In the rows, zero is written as 128.
Each path below is one point turned by a fixed rotation once a step. After each direction that follows a path, write how fast that rotation turns it, in degrees per step (0 if it stays still).
Each turn is a multiple of 5 degrees from 10 to 175, or 0.
Each row of a path follows its step; steps can be skipped.
path 1
step 0: [127 122 133 137 132 113 130 128 132 131 130 120 116 125 130 138 108 120
 121 127 119 105 127 131 120 136 143 130 130 120 142 127 122 129]
step 1: [133 116 132 132 145 148 121 125 131 124 114 138 134 133 136 126 111 122
 139 120 134 113 127 133 136 132 121 122 123 132 119 132 130 125]
step 2: [125 124 128 128 125 119 129 127 136 140 143 117 145 121 137 127 119 127
 137 118 117 127 138 131 123 112 139 122 129 134 106 130 133 126]
step 3: [130 117 130 144 134 126 145 131 120 121 132 121 120 129 130 140 114 121
 135 123 116 120 132 134 118 127 133 124 123 123 147 116 118 133]
step 4: [118 124 132 130 141 143 119 127 137 125 109 132 125 130 137 111 110 129
 140 134 117 117 123 130 134 126 134 119 125 129 124 136 130 134]
step 5: [129 121 134 131 132 124 132 133 135 138 143 113 140 135 139 139 121 120
 136 122 126 129 119 131 139 120 141 132 141 138 111 132 122 126]
step 6: [116 115 129 140 132 136 128 123 122 116 134 126 139 129 129 138 126 125
 136 117 110 124 128 130 115 118 119 124 123 123 142 118 114 125]
step 7: [127 128 129 132 137 133 130 129 141 118 115 129 116 119 138 116 122 134
 144 136 117 130 120 121 129 124 145 117 121 127 115 122 118 137]
step 8: [125 123 140 145 139 122 118 128 132 138 142 117 134 137 132 136 129 114
 127 135 122 121 113 130 136 131 139 129 142 135 125 132 127 139]
step 9: [121 116 131 125 135 138 115 126 129 118 131 132 133 128 129 137 128 119
 141 117 116 118 123 121 124 123 121 135 123 122 128 120 112 105]
step 10: [132 123 127 136 131 126 129 120 142 119 125 133 131 108 135 131 130 136
 129 125 121 127 126 124 122 124 138 115 126 126 104 123 116 146]
Speeds:
[131 124 124 127 123 128 126 125 124 122 125 130 126 131 131 127 127 125
 127 124 123 129 127 128 126 134 128 128 126 129 130 131 125 125]	125
[123 126 128 127 131 126 128 128 127 127 124 125 129 122 124 126 126 126
 123 127 129 135 129 130 130 132 127 130 129 133 128 123 130 125]	0
[130 130 123 126 130 126 127 130 124 126 130 131 135 128 129 122 129 129
 129 129 128 127 130 128 133 130 134 128 129 129 124 127 126 133]	125
[125 127 128 127 132 132 126 127 125 125 129 131 130 125 131 126 127 127
 134 133 131 127 130 126 127 129 122 132 123 129 132 128 129 127]	135
[125 127 128 124 131 130 133 124 127 128 123 133 127 131 132 128 130 128
 127 131 124 128 128 127 128 128 127 125 129 125 120 125 133 126]	130
path 2
step 0: [118 130 115 132 133 113 134 122 125 132 132 123 119 130 131 125 133 123
 140 130 118 136 124 131 137 130 121 132 116 127 143 133 109 125]
step 1: [137 118 123 136 142 127 138 131 124 118 127 125 125 127 128 141 132 127
 122 133 123 139 121 133 139 130 108 125 127 134 128 145 139 125]
step 2: [138 128 144 133 131 131 132 128 124 131 135 114 145 119 142 124 122 126
 132 124 119 128 138 114 128 125 115 129 117 136 125 135 127 134]
step 3: [135 123 138 124 111 141 125 127 129 115 136 133 116 126 128 126 121 123
 128 116 119 138 134 132 126 136 127 117 114 135 127 132 117 124]
step 4: [125 132 133 124 121 138 127 124 127 147 116 129 116 137 142 133 133 126
 132 129 126 126 126 135 124 131 128 135 120 147 130 136 133 113]
step 5: [131 133 139 135 130 132 130 146 119 128 107 124 123 133 126 132 127 129
 114 130 134 125 133 117 131 144 133 118 131 137 134 126 131 130]
step 6: [124 122 128 122 111 120 119 124 121 132 113 117 129 112 129 130 124 130
 126 117 131 136 132 111 120 126 140 129 131 124 121 127 138 128]
step 7: [132 123 125 123 124 137 114 128 137 123 121 116 130 130 123 120 128 153
 133 131 125 127 121 140 125 132 148 122 131 126 128 124 127 121]
step 8: [120 128 128 120 129 126 136 117 132 138 130 121 136 140 125 131 146 124
 133 131 131 128 122 127 125 141 147 129 139 123 143 133 129 135]
step 9: [136 133 128 132 133 128 138 136 121 129 137 128 118 122 132 123 131 134
 125 121 139 133 118 129 139 133 133 129 146 106 131 128 141 132]
step 10: [136 131 131 125 145 110 124 114 112 132 133 128 134 130 127 111 126 133
 135 121 124 140 125 124 126 117 130 128 135 124 125 123 121 123]
Speeds:
[128 127 129 124 129 126 131 129 127 130 133 129 130 132 129 125 125 127
 127 128 125 130 129 129 133 124 121 123 126 126 128 135 128 126]	35
path 3
step 0: [133 140 128 116 139 127 126 132 119 127 135 120 132 119 138 136 131 126
 105 125 131 120 127 131 116 122 121 123 138 118 127 117 141 116]
step 1: [129 130 119 113 124 125 109 142 120 137 126 116 128 119 138 129 127 125
 141 132 115 136 126 119 130 130 127 130 122 132 134 131 116 146]
step 2: [135 140 137 118 134 135 136 130 123 126 124 141 142 135 136 133 135 133
 124 118 123 122 113 138 124 128 133 124 131 103 133 134 119 124]
step 3: [130 143 124 119 114 127 119 132 138 130 124 122 143 111 111 128 120 117
 137 125 125 129 135 138 141 125 128 127 124 130 135 130 137 138]
step 4: [133 136 137 123 128 139 125 131 114 127 126 150 136 138 136 123 127 143
 128 121 143 136 128 129 122 134 120 111 129 131 129 123 137 137]
step 5: [124 131 115 134 139 133 114 126 132 136 137 123 138 118 121 129 138 121
 151 112 126 125 139 122 129 124 133 127 139 123 131 123 139 121]
step 6: [117 121 130 131 121 138 130 134 106 133 121 127 143 129 122 130 121 130
 122 121 139 140 122 127 106 129 126 138 121 123 127 120 123 139]
step 7: [132 119 120 127 128 141 123 126 144 128 137 126 126 119 128 109 129 129
 140 113 134 113 123 127 131 139 131 131 121 111 125 139 128 134]
step 8: [127 138 134 134 132 130 131 122 124 123 129 120 126 134 109 143 113 130
 111 116 129 142 130 124 127 141 123 131 128 116 128 128 141 139]
step 9: [126 124 121 136 118 140 114 130 146 121 127 131 118 129 138 126 132 139
 141 127 135 139 126 123 130 121 138 132 139 133 126 139 131 148]
step 10: [118 122 129 135 143 115 146 123 137 132 119 143 130 137 121 134 123 135
 129 106 127 139 130 128 125 132 127 136 134 124 133 126 130 119]
Speeds:
[131 125 126 128 121 129 125 129 127 130 126 134 122 132 131 128 133 130
 130 129 129 127 129 130 127 129 124 128 126 125 127 126 125 132]	140
[127 132 129 128 126 127 132 130 129 128 128 131 128 123 125 124 129 128
 122 126 132 121 132 128 129 129 126 129 121 129 129 132 129 129]	90
[125 125 131 125 128 130 127 130 132 128 134 126 127 125 130 130 128 129
 124 132 123 130 127 126 127 131 127 130 126 120 129 130 128 131]	55
path 4
step 0: [115 132 134 123 125 139 133 119 129 121 126 113 124 149 130 120 137 130
 137 131 125 136 126 123 119 132 136 112 133 125 138 125 133 129]
step 1: [118 128 137 126 130 127 130 120 122 138 139 127 147 138 131 135 134 131
 127 128 122 127 137 115 131 125 144 119 138 132 115 131 120 130]
step 2: [113 139 129 127 128 128 114 126 113 122 131 146 126 116 131 129 143 135
 126 132 132 134 133 127 133 115 132 121 123 133 119 129 124 122]
step 3: [126 127 131 111 125 112 114 124 130 132 123 124 122 130 135 127 140 132
 134 120 125 133 131 146 127 130 125 124 118 131 127 144 131 119]
step 4: [128 129 139 131 138 114 131 111 127 143 133 124 128 114 136 140 125 126
 128 119 129 119 123 137 113 128 121 120 135 132 136 130 131 128]
step 5: [127 136 140 143 134 136 120 135 119 133 122 128 122 119 121 134 128 126
 120 128 120 128 117 133 123 127 127 121 131 112 133 141 134 144]
step 6: [133 114 124 134 132 115 119 131 131 137 124 112 124 120 111 133 129 137
 122 132 129 131 123 126 145 128 137 137 128 119 121 135 130 133]
step 7: [125 128 126 142 132 125 133 126 136 121 117 124 127 107 133 122 123 138
 125 121 128 123 123 131 145 140 123 136 127 130 126 117 119 119]
step 8: [139 123 127 131 135 134 120 132 130 130 129 128 119 131 130 105 125 126
 127 129 111 131 129 131 122 149 117 130 127 124 132 118 120 130]
step 9: [138 122 138 118 118 130 130 130 132 131 144 118 134 125 121 117 121 118
 119 135 131 138 117 121 123 131 124 137 141 136 127 119 126 136]
step 10: [127 134 135 131 127 145 137 144 133 126 142 138 126 136 125 130 122 129
 115 128 135 124 118 127 141 125 125 134 119 144 122 129 126 129]
Speeds:
[128 128 129 129 129 131 127 125 132 132 126 130 129 132 127 133 124 128
 128 128 134 128 122 129 129 127 127 126 124 127 132 128 135 133]	60
[131 126 126 124 126 131 127 127 130 122 130 127 126 126 127 132 128 136
 124 127 129 126 131 134 128 130 130 127 124 127 127 126 130 124]	90
[127 127 123 128 131 123 125 125 130 126 122 134 130 127 130 128 131 127
 128 127 127 132 129 128 131 132 126 132 125 130 125 126 131 125]	80
path 5
step 0: [126 141 148 117 132 128 125 133 131 137 121 121 129 133 138 131 142 137
 136 139 140 134 125 127 131 119 125 127 137 127 146 129 130 144]
step 1: [137 124 130 119 128 126 129 122 132 134 116 129 130 126 112 116 112 146
 116 141 121 137 134 126 120 118 136 120 125 133 139 115 121 123]
step 2: [124 122 128 129 141 116 119 142 133 152 133 137 128 127 133 133 126 131
 130 112 118 130 135 124 121 133 120 130 134 124 140 113 133 135]
step 3: [128 138 142 122 133 133 120 126 111 137 139 137 125 127 130 136 122 132
 141 148 137 133 117 130 125 128 142 124 119 122 138 120 124 132]
step 4: [121 129 124 126 115 124 134 144 128 132 104 131 130 133 118 128 122 135
 135 131 129 140 146 135 124 128 136 140 120 131 133 114 121 130]
step 5: [126 134 137 133 143 113 129 132 128 133 127 122 131 138 136 131 133 135
 127 133 117 137 125 121 128 133 123 116 132 133 132 116 126 158]
step 6: [118 127 137 122 126 144 131 114 123 142 127 141 129 125 118 130 112 132
 119 125 130 123 129 126 122 120 142 118 122 131 143 122 119 139]
step 7: [117 131 123 129 127 114 133 142 124 141 122 137 133 105 122 136 130 140
 138 124 132 142 136 134 128 120 127 131 140 124 135 124 138 135]
step 8: [143 145 133 122 137 138 129 129 121 131 137 132 119 138 121 137 123 145
 134 140 128 141 126 119 134 126 117 126 128 133 126 111 122 138]
step 9: [119 130 131 117 126 123 126 129 127 149 107 127 127 131 131 139 117 124
 126 121 127 133 143 123 118 119 126 119 109 130 129 127 116 127]
step 10: [122 124 132 121 130 114 127 130 114 142 132 124 124 118 138 126 134 142
 119 138 131 134 124 146 124 134 121 129 129 135 134 121 136 148]
Speeds:
[131 121 127 123 124 129 129 128 132 131 123 130 126 127 127 130 127 122
 130 125 126 132 129 129 131 130 130 129 130 125 126 128 125 129]	145
[126 133 129 134 128 130 128 126 127 131 121 126 128 126 130 126 128 124
 130 125 123 129 132 131 124 129 124 130 131 125 130 128 131 126]	145
[127 125 123 128 131 128 132 131 127 126 128 129 128 125 132 124 129 133
 130 127 126 128 128 127 128 135 124 129 133 131 126 123 124 127]	125
[125 128 129 130 125 130 129 131 127 127 127 128 126 125 129 126 123 130
 126 127 123 130 131 125 129 126 133 128 124 131 130 132 124 122]	140
[125 123 131 131 126 126 128 125 124 134 132 129 125 123 130 128 129 126
 126 124 127 121 126 129 128 128 130 127 126 128 126 124 128 129]	95
path 6
step 0: [123 120 123 127 124 121 132 128 124 141 147 129 123 127 140 129 115 136
 154 135 127 120 126 128 136 126 121 128 118 139 125 127 134 128]
step 1: [138 116 131 134 121 114 123 126 120 139 130 126 125 122 138 128 112 124
 128 136 140 119 135 120 133 119 114 123 130 113 116 121 134 123]
step 2: [135 135 111 122 126 131 124 136 126 144 128 125 143 129 142 132 111 118
 137 125 131 124 120 117 132 139 128 122 129 124 112 126 128 123]
step 3: [127 125 121 135 128 129 135 133 126 148 137 125 131 130 145 132 121 130
 133 126 132 100 140 129 126 138 119 121 122 131 135 129 124 134]
step 4: [143 131 120 141 134 127 121 124 142 132 135 137 123 131 135 122 118 121
 124 126 137 118 137 117 134 129 119 116 126 119 123 111 132 138]
step 5: [134 130 109 121 129 141 130 119 129 134 138 135 124 125 135 126 118 135
 140 118 124 126 126 122 143 146 117 122 119 126 124 125 136 120]
step 6: [131 130 139 128 127 125 131 125 125 136 130 128 114 107 146 136 126 132
 134 129 133 112 142 131 142 134 117 122 119 129 125 123 132 124]
step 7: [131 145 116 131 127 124 118 127 142 132 129 128 127 119 148 133 127 126
 133 135 139 134 131 123 131 126 120 114 130 110 119 122 130 117]
step 8: [118 130 110 125 120 137 124 134 129 134 134 130 133 123 139 129 131 128
 141 131 131 122 144 128 122 150 114 126 127 132 117 132 136 122]
step 9: [124 121 135 135 130 130 123 138 137 132 130 136 131 121 130 141 128 129
 120 128 142 118 147 123 128 134 113 111 112 128 120 119 125 129]
step 10: [125 129 119 121 138 138 120 125 150 130 132 124 129 132 130 131 135 126
 133 128 129 127 124 112 139 138 111 123 122 113 119 119 120 126]
Speeds:
[130 126 135 130 128 130 126 126 122 131 129 124 124 127 129 130 128 126
 124 128 128 127 133 131 122 127 125 127 127 130 130 123 129 128]	135
[131 125 130 132 128 121 126 131 131 125 125 126 129 123 127 124 126 127
 127 129 125 130 130 127 128 129 128 125 127 121 130 125 125 129]	130
[132 131 127 128 129 132 121 127 126 127 130 129 125 129 125 128 129 127
 130 128 128 128 129 123 127 125 125 128 137 122 126 129 124 127]	125
path 7
step 0: [125 145 130 124 125 132 137 113 118 124 135 118 132 139 131 126 126 124
 114 126 130 132 130 139 106 135 138 131 126 118 124 123 130 116]
step 1: [123 140 130 128 127 131 137 129 126 144 139 143 125 116 136 123 136 137
 119 123 136 137 128 144 120 123 139 143 124 127 130 125 127 139]
step 2: [121 136 138 124 135 134 146 139 143 139 127 134 138 123 124 126 121 128
 118 124 122 114 120 122 134 143 137 140 130 137 128 128 126 126]
step 3: [131 139 130 123 124 137 142 125 119 129 117 115 131 136 117 134 110 119
 123 115 130 123 134 133 121 132 131 140 119 122 128 114 131 121]
step 4: [128 129 139 127 127 125 138 126 124 135 127 133 118 118 142 133 117 132
 122 116 137 145 140 142 122 136 123 134 116 125 133 126 124 142]
step 5: [123 138 146 116 139 117 142 128 145 130 136 121 124 124 133 135 132 122
 117 126 122 123 125 128 124 143 128 133 134 137 125 136 123 139]
step 6: [117 151 135 129 135 131 126 123 129 132 126 115 134 138 118 134 137 115
 121 117 122 125 137 133 124 122 126 143 123 130 127 114 126 124]
step 7: [112 140 130 141 128 132 127 127 122 137 127 145 132 133 137 129 123 129
 114 117 136 140 139 132 126 139 125 124 120 129 140 119 119 132]
step 8: [124 138 130 120 128 128 146 125 125 124 138 130 133 129 135 144 122 136
 106 132 127 120 117 127 120 143 136 124 136 133 133 127 123 136]
step 9: [123 140 131 118 132 142 139 114 126 126 134 119 136 120 122 131 130 131
 111 122 127 124 124 142 129 113 124 147 124 127 126 124 130 124]
step 10: [117 137 141 129 123 137 139 126 132 143 130 148 135 121 126 114 118 118
 125 114 134 134 130 137 133 131 118 129 124 122 124 125 121 129]
Speeds:
[127 129 129 128 128 124 131 132 134 131 127 135 125 130 132 132 127 132
 128 129 128 127 126 126 125 125 123 125 127 128 127 127 132 126]	120
[123 127 131 129 129 132 128 132 131 129 125 125 134 130 126 125 128 127
 129 123 129 126 129 124 130 124 125 126 129 125 125 125 126 124]	100
[131 129 130 130 127 132 127 130 130 125 131 124 128 130 122 133 127 127
 126 134 128 125 126 126 122 132 126 130 129 123 127 130 129 127]	125
path 8
step 0: [130 120 122 110 132 142 129 131 115 128 137 133 121 119 116 114 133 126
 123 120 139 112 116 137 137 121 130 125 132 123 123 129 129 134]
step 1: [130 112 134 137 128 118 136 129 132 120 112 133 142 128 120 129 140 118
 132 118 125 139 119 125 117 130 138 130 128 127 125 134 145 123]
step 2: [119 138 131 131 136 121 131 131 119 133 133 122 122 120 136 108 134 128
 124 128 116 125 121 114 137 130 139 139 122 123 126 132 116 144]
step 3: [109 128 129 115 128 132 133 112 135 123 127 124 128 122 125 144 122 127
 115 118 120 119 127 125 124 138 136 129 130 130 128 120 146 119]
step 4: [125 130 121 131 117 128 139 123 125 131 132 130 143 128 148 125 125 129
 133 132 132 137 121 122 135 115 121 136 132 129 150 135 132 138]
step 5: [138 132 112 135 118 127 121 125 120 132 126 113 110 127 122 136 130 124
 106 130 119 134 131 127 130 125 126 137 134 121 123 118 134 122]
step 6: [139 124 122 116 134 143 137 133 147 133 131 126 131 124 141 125 123 122
 132 133 129 143 133 132 131 136 132 127 110 133 136 131 127 117]
step 7: [139 142 129 131 129 130 129 135 127 130 124 123 113 129 119 131 123 141
 140 116 137 122 141 117 123 113 124 131 129 114 135 134 138 132]
step 8: [128 107 133 126 129 128 126 122 122 125 133 118 116 121 115 131 117 113
 134 131 127 135 126 135 137 120 126 113 115 143 127 133 127 130]
step 9: [140 125 140 126 134 127 118 135 127 133 119 137 141 138 133 128 120 115
 123 121 132 115 127 121 116 116 131 146 116 121 125 130 123 127]
step 10: [128 131 138 136 129 121 139 106 126 134 124 130 117 122 121 139 148 130
 135 128 127 121 128 138 134 133 131 128 116 127 133 121 117 136]
Speeds:
[138 128 130 126 127 132 127 131 131 123 131 123 126 128 125 126 126 131
 129 128 129 131 127 129 129 131 122 129 130 127 130 129 128 126]	45
